In the rows, 128 means zero.
Named turns come first, each shown by rows before and after it. Which turns, in which order, take the first row of each pair that follows to the second? Write the first one first, as in the answered first pair.
mip (before |-> after):
[132 139 141 148 149 149 137 136 136 137 150  78] |-> [136 139 137 153 143 161 134 149 119 152 159 103]
[127 122 114 156  84 131 144 128  94  95 138 122] |-> [130 128 110 141  83 138 130 133  85  98 140 142]
[142 109 111 130  92 140 155 134 114 139 141 129] |-> [142 117 101 105  98 138 142 124 100 141 138 141]
[157 114 115 175 112 120 155 116 153 120 112 107] |-> [169 105 116 179 104 138 140 140 135 145 132 149]
domut (before |-> after):
[157 159 161 170 182 143  80  78 159  92 137 167] |-> [102 140 135  67 161 114  56 139 114 136 147 194]
[118 114  88  34  84  69 117 122 136 155 110  99] |-> [184 126 103 132  95 102 151  62 179 118  98  59]
[156 118 102  99 147 121 113 124  86 135 139 126] |-> [176 127 110 134 157 128 117 103 104 118 128 115]
[ 99 126 147 123 127 124 137 168 144 152 134 115] |-> [120 118 114 123 103 128 148 157 135 160 124 103]
nedor (before |-> after):
[120 130 134  94 126 132 124 128 132 131 121 130] |-> [132 127 124  98 120 148 126 122 116 132 125 135]
[104 117 110 117 142 148 103  77  83  64 126 125] |-> [ 97 101 107 116 123 122 127  78 116  67 102  84]
[ 88 133 156 159 144 144 126 143 108 126 140 145] |-> [110 115 124 177 106 157 146 136  95 119 137 118]
Pairs:
Each pair is 2 to 4 turns apart.
[122 113  94  90  87 130 120 139  96 149 133 135] |-> [140 112 139 155 102 121 145 169 166 161 128 126]
domut mip nedor mip
[ 92 122 149 125 123 117 139 188 121 142 123 107] |-> [ 98 145 141  95 150 134 114 148  87 127 136 141]
nedor mip
[ 92 105 168 177 110 134 151 210 149 157 141 125] |-> [ 97 141 146  93 149 145  99 177  87 148 166 192]
nedor mip
[133 120  97 118 103 121 141 139 115 150 135 131] |-> [148 142 106 111 139 120 128  95 126 129 133 134]
domut mip mip mip
[127 154 134 107 187  83 120 115 151 138 123 137] |-> [174 109  92 164 114 107 146 122 134 150 118 108]
nedor nedor mip
[100 161 145 129 153 116 141 130 156 143 117 121] |-> [143 147 115 169 125 151 144 107 130 121 120 122]
domut nedor nedor domut
[150  93  99 123 100  90 147 105 136 147  91  79] |-> [158 115 165 187 137 135 126 155 140 170 138 168]
mip domut mip
[156 124  86 131 116 107 142 104 130 110 112  80] |-> [128 116  80  90 106  99 131 125 113 129 114  91]
domut domut domut
[101 113 152  88 136  86 141 112 155 144 105  90] |-> [107 144 162 100 174 121 117  73 123 112 119 116]
nedor mip
[ 99 142 165 116 148  88 152 110 185 118 103 101] |-> [122 142 111  75 129 138 105 123  82 127 145 182]
nedor domut
[112 153 127 131 154 160 107 111  61 114 153 152] |-> [116  99 100 141  78 123 162 144  98 146 119  81]
domut nedor mip
[173 137 132 199 149 144 137  60 153  82 120 103] |-> [131 116  92 124 113  97 150  61 140  89  99  53]
domut domut mip domut
[ 42 128 192 163 140 111 149 134 144  92 134  87] |-> [ 86 116 165 206 108 163 141 158  89 108 171 148]
mip nedor
[134 125 149 144 107 118 123  95 176 131 136  95] |-> [154 141 148 156 112 135 110  80 161 118 146 118]
nedor domut domut domut
[138 145 142 128 167 113 135  93 166 109 111 120] |-> [151 136 137 141 147 143 116 139 133 142 144 183]
mip mip mip
[125 182 137  84 197  81 106  86 171 117  99 147] |-> [126 114  63  74  91  65 142 127 149 150  81  95]
mip domut domut
[ 88 112 133  87 136 120 110 134 123 114 116  65] |-> [ 90 130 156  87 173 134  93 127 120 106 127 104]
domut nedor
[ 84 141 167 140 137 130 108 168 159 149 146 136] |-> [ 89 143 117  71 126 132  94 135 113 144 143 148]
domut mip mip nedor
[136 149 138 140 156 161 105 117  97 112 152 160] |-> [106 118 163 155 139 113 150 161 171 140 129 107]
nedor nedor mip
[151 128 123 142 138 127 156 107 155 115 105  89] |-> [116 136 119  76 148 120 124 112 112 118 115 110]
domut domut nedor mip
[175 118 109 173 100 116 126 119 136 121 116  90] |-> [133 133 161 168 141  97 111 164 167 145 123 122]
nedor mip
[118 163 147 126 141 173  76  78  68  91 148 153] |-> [ 76 121 190 173 114 119 139 145 173 124 113  68]
nedor nedor mip
[ 83 134 212 179 162 127 135 140 153 126 129 116] |-> [ 49 108 161  89 125  84 133 159 124 146 111  97]
domut mip mip
[109 137 164 160 129 129 144 154 150 117 140 125] |-> [ 88 127 141 103 115 102 142 147 135 124 124 102]
domut mip mip mip
[140 129 138 115 121 114 147 168 168 159 126 143] |-> [171 125  97 105  97 127 147 129 129 143 122 130]
mip mip nedor nedor
[156 129  94 117 125 149 125  98  96 113 119 108] |-> [122 122  99  89 116 142 119 135  84 137 127 125]
domut mip domut domut
[194 123 128 191 117 170 140 101 136 126 139 139] |-> [123 166 174 114 191 142  98 113 137 122 150 174]
domut mip
[124 102  96  88  46 102 126 125 131 158 114  77] |-> [ 83 109 146 108  80  93 134 157 168 165 114  69]
nedor mip mip domut
[ 97  98  81  90  80  99 148 140 113 137 119  83] |-> [ 56 135 145  83 143  84 132 135 146 120 125  90]
nedor mip
[172 110  93 152  72 185 125 147 100 147 119 125] |-> [147 128 158 194 112 169 143 138 169 125 100  83]
domut nedor
[ 72 124 149 132 127 137 121 171  98 120 146 132] |-> [113 112 125 169  99 157 135 149  83 107 142 111]
nedor domut
[121 139 112 119  86 150 136  92  98 135 146 167] |-> [108 118 122 132  65 121 173 117 139 145 131 124]
nedor mip
[ 86 130 125  95  99 116 116 147 119 155 131 136] |-> [120 122 107 127  79 119 141 103 133 130 120  97]
mip domut
[123 133 118 103 127 139 111 152 112 162 149 175] |-> [136 120  87  89 101 118 136 113 119 143 113 104]
nedor mip mip
[101 104 133  95 124  81 133 161 150 136 112  86] |-> [177 120 104 142 128 166  99 118  74 116 150 147]
domut nedor nedor
[138 139 160 192 146 163 141 132 129 131 144 153] |-> [140 124 144 204 116 164 150 136 118 129 143 130]
domut nedor domut
[157 129 159 212 122 167 140 133 137 122 131 122] |-> [131 154 176 164 154 165 108 157 129 136 152 175]
nedor nedor mip
[115 136  94 114 117 142 127 111  64 125 125 131] |-> [103 137 113 116 132 116 143  97 110 110  99  78]
mip nedor domut
[110 119 151 134 166 112 121 100 119  83 122 128] |-> [141 105 135 164 138 132 130 101 101  79 125 132]
nedor mip
[ 94 136 153  85 159  95 114 163 139 152 140 162] |-> [ 85 133 173 121 153  83 140 152 176 134 118 103]
mip mip
[113  90  83  35 116  86 143 148 112 159 109 109] |-> [133  87 156 177 133 112 183 138 184 124  99  56]
mip mip domut
[135 134 147 178 158 159 117 147 134 147 144 168] |-> [115 116 152 169 141 118 149 159 181 155 119 115]
nedor nedor
